One hidden turn or mirror swaps the rows below in pairs. Which row is each named row swapped with?
q_597: [ -3  11  15  -2  26  11  -7  17  12   1   6   1  -5 -19  -9  24   6   9
 -22  -1   5  -2  -1  16 -55  14  14  -1   9  -1  -1]
q_167: [ -9  13  17  -7  30 -13  -6  13   7  -3  24  -1   7 -17  33   9   2   4
 -15   7  -6 -11  -4  25 -40   9   2  -5  18   3  -6]
q_61: [  0  17  37  13  -8 -21 -18  -1  18   1  30 -17 -15  -9  16  27  -9   1
  -6 -15   2  -5  -4  27   8  11 -16   4  -1 -10   6]
q_409: [ -6  14  15  -3  10 -30 -12  13  15  -3  30  -9 -29  -7  23   5  -2  -8
 -21   7  31 -15   5  11 -22  16  -3  -8   3   2  -3]
q_665: [  4  25  18   4  13 -10 -13  13   6 -11   8 -29 -21 -13  18   9   4  -1
 -17  -3  14 -27 -13  35  -6  11  -1   2  25  -3  -7]
q_773: [-16  13  -1  -6  23 -22 -16  -8   7 -10  33  -6  -7 -26 -16  15   7   7
 -13  10   2   2  -2  28   3   8  15   2   2  19  -9]
q_613: [ -8  12  11  -6   8 -13  -9   8  10  -5  57   1   1 -22 -16   7  12  15
 -10   4   7  -3   5  23 -31  11   9   6  -2  -4  -6]
q_525: [ -5   8  17  -2 -18  12 -10  10  11  -7 -26   2 -12 -14  -8   9   2   9
 -13 -26   8  -7  -2  19 -24  11  11  -7   1   5   2]
q_200: [  0   6  11  -2  37  15  -5  18  17  -5  11  -3 -14 -12 -13  27  14  13
  -7 -11 -13  -9   2  12 -13  14 -27 -10   1   5   0]
q_524: [ -8   2   6  -8 -26   7  -5   4  18  -4  37 -10 -13 -11  12  22  23  17
   9 -17 -13  -4   5  12 -29  13   7  -4  -9   5  -3]
q_26: [ -6  24  -5  -9  20   8 -20  21  13 -22  14 -17 -10 -18  22  12  22   0
  -1  -6   6 -11  -2  29 -18  19  -7   4  18  12 -15]
q_992: [-13  -5   5 -12   6   7   9  34  24  -3  -9  -5 -10 -16  10   8  19   8
 -26  -9   2 -21   2  25  -9  12  -5 -10   6  10  -3]
q_414: [ -4   0  -2   4   0   2   9  20  18 -15   6  -5 -23  -8  20  31  -1  -1
   1 -15  -1  -3  10  20 -24  25 -20 -18  13   2  12]
q_149: [-13   6  13   3   0  12  -4   9  21  -5  11  -4 -21 -13  27  22  10   6
 -11 -15 -44 -13  -2  25 -13  14  -3  -4   6   3   2]
q_201: [ -6   6  18  -5  10 -35  -7  10  10  -6   5   1 -10 -10   9  18   3  13
  -9  -1 -26  -5   2  19  18  14  23  -9  12   7  -1]
q_940: [ 13  19  22 -10  -7 -32 -21   3  19  17  14 -19  -1 -24  -7  15   7   7
 -16 -18  -2  -1   4   7  -2  20  -6 -14 -16   5   0]
q_429: [ 22  18   8 -12   2 -26 -22  18  16  -3  25 -13 -17 -16   2  23   4   0
  -9 -29  -5  12  15  13 -27  21 -12   6  -7   2   1]
q_569: [-15   6   4   0 -27  -1 -11  13  12  -6  46 -10 -27  -9   9   2   8  -1
  -6   7 -14   5   2  21 -19  14   5  -9  -2   8  -5]
q_611: [ -5   3  12  -3   5   6  -7  -4  19 -11 -24   4  -1  -9  -5  25  22   8
 -23  -6 -17 -14  -5  24 -12  19   3  -9   0  -2   2]
q_888: [ -4  16  25  23 -10 -14 -16  19   3 -15  25  -3 -16  16   2  22  -1  11
  -8 -10  20  -9   5  11 -16  15 -13  -5   5 -13   8]
q_979: [ -9   6  14 -12   0 -15  -6 -20  20  -9  11  -9 -15  -8  11   5   8  19
  10 -14 -24 -21  -1  13  -4  14 -23 -17   5   6  -4]
q_505: [-12   8  31   0   5 -27 -20  -5   6   9  25  -9   4 -10  -5   7  -5  -7
 -20   3   9   4  -1  30   9  -5  13   2  -4   1   4]
q_262: [ -9   5  15  -7  -7   5  -8   3  12  -4  27  -8 -35  -8  22  14  -5  17
  -5   4  41  -3   5  20  -5  12   1 -10   1   8   0]
q_195: [ -4  10  -1 -15  16  -3 -11  15  19 -16  18  -2  -5 -17  14   1  12  -8
 -20   4   3   4   9  28 -23   3  15  22  20  11 -15]
q_650: [  2   9  13  -8  32   7 -10   4  18 -12 -10   7   6 -15  -4  25   0   1
 -13  -1   7 -18  -1  18  -4  26  -6  -2  21   0  -3]
q_281: [-15   4  17   0  18  26  -8  24  11 -11  34   1 -11 -17 -17   3   7  15
  -2   1   7 -15   6  19 -11   2  11  -5  12   0  -2]
q_711: [ -8  16  10   6 -10 -38  -4   3   9  -7  -9  -8 -11 -13   2   6  18  10
  -3   0  -8 -19   1  17 -18  15  22  -9 -14   3  -4]
q_181: [-20  11  35   2  -1  -5 -21  -5  19  -7   9   4   5 -15   0  41   3  -7
 -13 -16  -9   6  12  11 -23   3 -13  14  -8   2   0]
q_7: [  8  24  20  -9  -2 -16 -17  15   7   6  30 -21 -16  -8   4  17 -11  -3
   0  -3  -2 -15  13  21 -29  31 -21   2  13 -14  -8]
q_639: [ 16  16  27 -13  -6  -5 -30  10  20 -11  12 -29 -15 -15  11  18   8   4
   2  -5   0  -6  -3  15 -21  30 -30  -7   0  -7 -11]
q_727: [  3  12   9 -14   8  -9 -10  -3  -4  -3   5   0  -9  -7  -4  23  24  11
   1  -1   6  -7  16   0 -35  27 -17 -29   2  -6   0]
q_32: [-12  -2  20  -1   8  15  -4  17  23  -5  10 -13 -14 -22  23  10   1  16
 -12 -14 -18   2  -2  20   9  14  24  -1  -8   2  -3]
q_636: [ -1  11   4 -26  -6 -28 -26  19  12   8  21 -20   1  -4  -6   1   8  -4
 -14  -7  -6 -14   9  16 -12  21   2 -20 -10  16 -10]
q_708: [  2   5  14  -6  11 -27 -26 -18   2 -12  27   0  -6   5   2  12   8  10
  -5 -10  25  -4   6  -1 -18   3  21 -13  11   3  -4]
q_704: [-11  10  12  18  10 -23  -3  -5   9   1  46  -6 -15  -8  -8  14   3  25
  -6  -7  11  -1 -10  19   7  15   1 -22   8  10   3]
q_19: [-11   9  17  -8  20  10 -14  15  20  -5  23  -7  21 -20   9  26   5   7
 -10 -25  31   5   2   9 -20  16  -8  -1  10   4  -4]
q_637: [-14  -4  -8   2   9 -11  12   3  10 -12  23  -7 -12   8  10   7   2  11
 -18  -4  19 -23   7  18 -26   5   1 -18  23   5   6]
q_754: [-24  -1  29  12   3  -6   0   8  25 -10  29  14 -23 -29   2  30  -2  12
  -4 -16   5  15  -5  19 -15  13   6  11   3  -6   3]
q_916: [-15  12  40  13   4  -8  -7  19  26   4 -10   4 -13  -8  -9  23  10   8
  -4  -3  -2  -3 -14  14  -2   2  -1   9 -15  -8   2]
q_8: [  8  20   2   6  20 -18 -16   8  13   3  14 -19  -7 -10   6  18  16  13
  -4  -9  27 -16   6   7  -3  30   1 -33  -4   2  -1]
q_583: [ -8  10  18 -11  -2 -21  -9  11  10  -7  18  -3 -19 -11 -19  11   1   4
 -18  16  36  -5  12  26 -39  10  -6  -3  13  -1  -3]
q_742: [ -8  10  38 -16   0  -7 -19  20   9  -5   2  13  -2 -25 -12  12  -7   4
  -2  -2  -5   4  20  12  -2  11  12  14  -6  -7 -10]
q_531: [ -7   5  26 -13 -31   7 -13  18  16  -9   9  -8  -9 -14 -31  18   4  11
  -4  -2   7 -11  -4  22 -23  19   0  -9   4   3  -1]
q_595: [-15   7  21   0  -9 -23 -12  17  13  -8  23  -8   4 -12   3  10   6   2
 -11 -13  34  -6  -3  22  20   9  -2  -5  17   5  -4]
q_10: [ -3  15  21  21   3 -15 -14  12   7 -13  -3 -25 -23   3   9  12  -2  -9
  -3 -10   7 -13  -2  21  12  13  -1  -1   3 -13   2]
q_570: [ -3  10  19  -4 -11  -9  -9 -14  16  -2  -7  -7 -17 -10  20  15  10   8
  -8   1  42   5   1   9 -20  15   1  -5   9   1  -3]
q_47: [ -1   9  17  -2  35 -20  -2   6  17  -2  -2  -6  -1 -16 -11  13   5  -2
 -21   1  11  -4  -5  23 -47  14   5  -2  11   5  -2]
q_648: [ -4   3  19   6  -3  -5 -11  -6  16 -24  25  16  -6   2  19  37   8   7
  -5  -2  28   0   4   6 -24   6  -3  -4  -3  -6   4]
q_844: [ -6   0   5   9 -27 -24  -6  10  30 -11   6   5 -25 -11 -13   7  16   4
 -15 -21 -11 -15  -3  20 -33  12   3  -9   6   6   0]
q_388: [-14   0  27  20  -9 -10 -13  -9  13 -15  21  -1 -13 -11   0  31   1   2
  -8  -2   8  23   2  10 -10   9 -18  10   4 -14  10]
q_889: [  5  14  10 -11  -1 -30 -23  12   8  -4  15 -11   0 -12   2  -6 -13  -2
 -21 -25   8  -6   4  27  -2   4  21   5   0  11  -4]
q_989: [-13  18  12  12  -2  -7   1  16  23   2  35  -7 -10 -30 -10  31 -10  -4
  -7  -6  -8  12   5  27 -10  18 -16   8  -9   2   7]
q_610: [-10   0   9  -5  23 -20  -9  -5  20  -6  15 -15 -10 -18  28   1  11  16
 -23  -1 -32  -1  -1  18 -25  15 -11   1   6  -2  -2]
q_832: [ -3   7  17  -8  13  -1 -11  30   8  -8  26 -13   2 -13  29  12  11  33
 -16 -14 -23  -5   8  13 -24  12   6 -13   2   9   0]
q_6: [-11   5  10  -7  -5  26 -14   8  17  -4  20   0 -22 -11  26  24  12   3
 -14 -14  12   4   5  11   7   8  13  -4  -6  10  -2]
q_400: [  5  11  33  16  -3 -20  -7 -10  14  -4  21  -8 -17   4  -1  32  -8   4
   4   0   8  -2  -5  13  -4  16 -12 -11 -14 -10  12]
q_71: [-11  10  12  -5  22   3  -7  10  17  -7  24  -1  -2 -13   9   9   5   8
  -4  -2 -47  -6  -4  23 -15  17   4  -3   1   6  -2]
q_97: [ -8   4  12  -4  32 -41 -10  -1  12  -9   3  -7 -26 -10  26  13  15  -2
  -2 -17 -11 -14   1  12 -16  14 -14 -11  10   0  -1]
q_468: [-14  -9  17 -10   9 -13 -15 -18  17 -13  19  17  -1  -3  -6  14  10   6
  -7 -12  19  10  10   3 -15   4  23  -9   8   8  -6]
q_385: [-15   8   1 -31   4  -9 -24   6  20 -11  16   1   4 -19   7  11  34  16
  -8 -10  10   5   7  10 -30  17   6 -12   4  18 -13]
q_298: [-14   5  24  -3   7 -14 -14  11  28  -7  48 -15  -3 -11  23  -2  -6   9
   6 -26   8  -5  -8  21 -10   8 -11   3   6   0  -4]
q_883: [-15   8  19  -1  -2 -39  -4 -18  15  -5  15  -7 -10 -12  13  18  -7  13
 -27   0 -24 -21   7  23 -29   7   5  -3   9   5   1]
q_656: [-16   1  10  10  11 -14   4  -8  15   6  25  -3  -2 -11   1   8   9   3
 -11   2  23  -9  -8  20   1  -6  19  -8  -8  20  12]
q_453: [-10   8  14   1 -20   3  -7   9  13 -10  13   6 -15 -14 -30   2   6   6
 -12  -7 -27 -13  -1  18 -16   8   2   0  14  -1  -1]
q_135: [  9  21  10  -7  15 -33 -15   3   9  -2  13 -18 -14 -10   2   3  -3   2
  -5  -4   2  -8 -17  29  19  14   8  -3  -6   2 -11]
q_96: [-14   9  22  -2 -26  -6  -8   2   8  -2  25   2 -28 -11  -3  -4   7  20
   1 -17 -12  -3  -6  14 -37  15   2  -4  19   1   0]
q_514: [-15   4  19 -14   2  16 -12  17  17 -33  14   2  -8 -29  19  27  27   9
  -1 -10  11   0  -5   7 -26  15   3  -4  18  12  -5]
q_886: [-15  12  13  -7  19   6 -12 -15  15   1 -12   0 -24 -15 -16  23  13  14
  -7   9  13 -11  -2  10 -16  16 -16  -9  -8   6  -3]
q_422: [  2   6  37 -19  -3 -25 -28  17  17   9  18  -5  -5 -32  -2  10  -6  -2
 -11 -27  -4   9  13  12 -12  12  -8  -4  10   7  -5]
q_837: [-11   6  14  -5   0  25  -1  12  11  -3  -8   6 -24 -13  -8  16   6   6
   0  -3  -7   4 -14  20   0  13  10  -5  -9   5  -3]

q_262 is swapped with q_26
q_400 is swapped with q_71
q_773 is swapped with q_886
q_597 is swapped with q_708
q_47 is swapped with q_468
q_610 is swapped with q_388

One hidden turn or mirror swaps the rows below in pairs. Which row is each named row swapped with?
q_266: [ -8   7 -24 -27 -15 -12  -8  -7 -14  -5  -1  10  -7   1   0   2   6  18
  -8  -5]
q_574: [ 12   4  -7   4  -5   5   1   4  12  15 -23   1   3  -8  -2 -12  -7  27
 -11   9]
q_693: [  1   2 -19  14   2   4 -22 -21   3  15 -15  17  -8   5   1  12   4  10
  -3   0]
q_190: [  9   6   5   5 -15   5   3 -11   9  16  -3  -3  10  -5   0   2  35  -2
 -15  -5]
q_541: [ 14   9  -4   4 -10   4   6 -11 -17   7 -10  -1 -10  -6  -1  -7  38 -10
 -12   3]
q_986: [ 13  10   2 -17 -24   4  -5 -22  -7  -2 -11  -9  13  16   2 -12   4  -1
 -10 -13]
q_166: [  0 -16 -11  14  -2  -4  18   6  -2   1  -3   8  -5 -13 -19  17   5   0
 -14   2]
q_396: [ -5   6   0  10  -4  -4   5   2  -4 -14   9   6 -24  11   5  -4 -28   4
  -6  -5]
q_645: [  5   4 -13   3  -7  -2   0  -8  15  33  19  -9   5  -1  -4  -5  -2   1
   5   9]
q_508: [ -1  -8 -15  11 -11 -23  14  10  -2   2 -12 -16  12   9 -16   3   9 -10
   8  -2]
q_715: [ -1   0 -21   4  -8   0   2  -4   5   3  12   0   6  -6  -1  -5 -37   2
   1   1]
q_491: [-10  -5   9  -3   6   5  -1   4 -23  -9  12 -13  -6 -16 -13 -19 -13  -6
  -1  -4]
q_35: [  0   3  -8   2 -10   0   4  -7   2  10 -25   1  -3  -9  -2  -1 -28 -20
   9  -7]
q_817: [-15  -4 -19   3  24 -12  -3  -5  -5  12   6   8  -4  -9   0   7   0  18
   4  -6]
q_199: [-11 -18 -11   5   9  -7  -3 -30  12  12 -10 -10   2   0   1  -8  -9   0
   7  -3]
q_225: [ -9   4 -13  17  17  -7 -13  -5 -17  13   5  14  -2  -1   8  10   9  12
   5   8]
q_27: [ -5   6  -2   4  -2   2   1  -7 -24  -4 -26   2  -1  -6   0  -1  32   2
   3   5]
q_369: [  6   6   5  26  12   1  12  -3  -6  15 -12   0 -20   0  12  11  -6   4
   0   0]
q_870: [ -5   9   1   4  -4   2  -1   3 -16 -35 -12 -11   3  -5   0  -9  11  18
  -1   6]
q_729: [  0   8  14   4 -15   0  -5 -13 -20  -8   5  -4   1  -2   4  -4 -21   9
  25   1]
q_549: [ -1   3  -1   0  -3   5   0   8  -8 -10  -8   6  -4   1  -5  -9 -30 -18
 -17   0]
q_99: [  7  15  11  -2   1  -9  -7   6 -14   6 -18 -20  14   8   5 -22   2  -4
 -10  -9]
q_260: [  1   4  -2   2  -7  -3  -1  -3  13 -21  13   9   0   5  -4   2   6  22
 -24  -5]
q_159: [  2  19 -10  17  -2  -1   6   9   1  12 -13  -5  12  -6   3 -18  -3  -9
  23 -12]
q_462: [  4   7  17   5  -1   4   7  -5  -2  12  26   0   2   2   1   1   9 -23
  -6  -3]
q_228: [ -2   1 -19  -1   0  -6  -8   6   8 -29   2 -10   4  -4  -7  -5   2 -17
 -11   5]
q_152: [ -3  13   1  -5   6   2  -4  -8  -9   4  13   3 -18  -5   6 -27  -5  24
  -3  -9]
q_565: [ 20   3  16  -1   2   0   2  -3   4   9  29  -8 -13  -9  -2  -2  -2   6
  -2   1]
q_165: [ 14   3  -5   4 -14   5 -16  -6 -27  -8  18 -14 -12   6  -3  -4   6 -13
 -13  -3]
q_944: [  1 -12   3  10   0  -3  -7 -13  14   4  17 -10 -12  -3 -15 -16 -11   9
  -1 -17]
q_532: [  6   0  13  -1 -24   5 -13 -16   6   0  -1  -7   1  -7 -14   2   1   9
 -26 -18]
q_785: [  9   7 -13   1  -4   1   4  -6   0   2 -24   0   2  -7  -5  -3 -37   8
  -9   4]
q_763: [-14  -5 -13   0   6  -3  -4 -23   0  28  -1  12   4   8  10  -4   0  13
   8  -5]
q_647: [ -5 -13  -2   8 -18  -7   6  -4   6  -6  -1  -1 -35  -3   1   5 -14   9
  -8   6]
q_184: [  1   4  10  -1  -8   1   4  -4  -2 -14   7   3  14  -5  -5 -10  24  -5
  26   2]
q_516: [  6 -11  -6  -2   5 -22  13   6 -11 -16  -1  -4  -5  -1 -10   5   8   1
 -17   9]
q_498: [  2   0   2   3  -1   8  -6 -21 -12   4 -12  -2  -4  -4  -4   1  39   3
  11   3]
q_938: [-12   1 -20   4  -2   1   4 -16  11  19 -17  -9  14  10  -3  -9  20  14
  -4   2]
q_894: [ -6   2  -5   3 -15   2 -12   3  -3   4  14  -1   5 -11   4  -9  -1  -2
 -39   7]
q_782: [ -3   5  11   2 -12  -2 -10  -6 -11   3 -22   2 -12  -4  -1  -8   8 -25
  22 -11]
q_927: [  0 -13  15  11 -13   8  10  21  -4  -4  -1  -4  -7   6  -9  -6 -11   6
 -11 -15]
q_881: [  6   4 -15   1  -8  -2   2  -4  -4   6 -23  -1  -4 -14   6  -2 -36  10
   0  -4]
q_614: [  2  -6  -4  21  15   2  18  11 -10  15 -15   6  -1  -2   1  -1 -12 -10
  -2   0]
q_517: [ -3  -6  -8 -14 -27  -6   0 -12   1 -10   2 -20  13   9 -13  -3   5  -1
  -4 -18]
q_359: [ 13  15   7 -18 -20  -2  -6 -19  -1   1 -13 -17  10   7  -4 -14   1  -3
 -13 -15]
q_975: [ -5   1  11  -2 -10  -5   2   4  -8   1  -5  10 -10  -4  -4  -9  31   0
  24  -2]
q_912: [  0  12  -8  17  17 -10   1   1  -4   9  -9  18 -19  -4  14   1   2  -3
  15  -5]
q_978: [  1  18   4  12  10   3   1  -9  -7  19  -4  16 -16  -1  18  -3   2  13
   9  -6]
q_416: [ 17   7 -23   2  -7   2  -9   0  12 -11  -6  -2  10  -4  -2  -6  11 -15
  15 -18]
q_496: [ -1   8  -9   4 -14  -2  -2   6 -10  -7 -16   2  15 -11   4   3  15  -9
  27 -10]
q_419: [  0   0  -3  -7 -26   6 -11 -13 -19 -13   8 -13  -8 -12 -12  -6  14   5
 -17  -2]
q_816: [  9   7 -12  -2 -19   5 -11 -30   3   9 -12  -1  12  10  -6   7   5  -5
 -11 -15]

q_715 is swapped with q_517
q_496 is swapped with q_763
q_184 is swapped with q_817
q_165 is swapped with q_647
q_35 is swapped with q_816
q_782 is swapped with q_693
q_416 is swapped with q_199

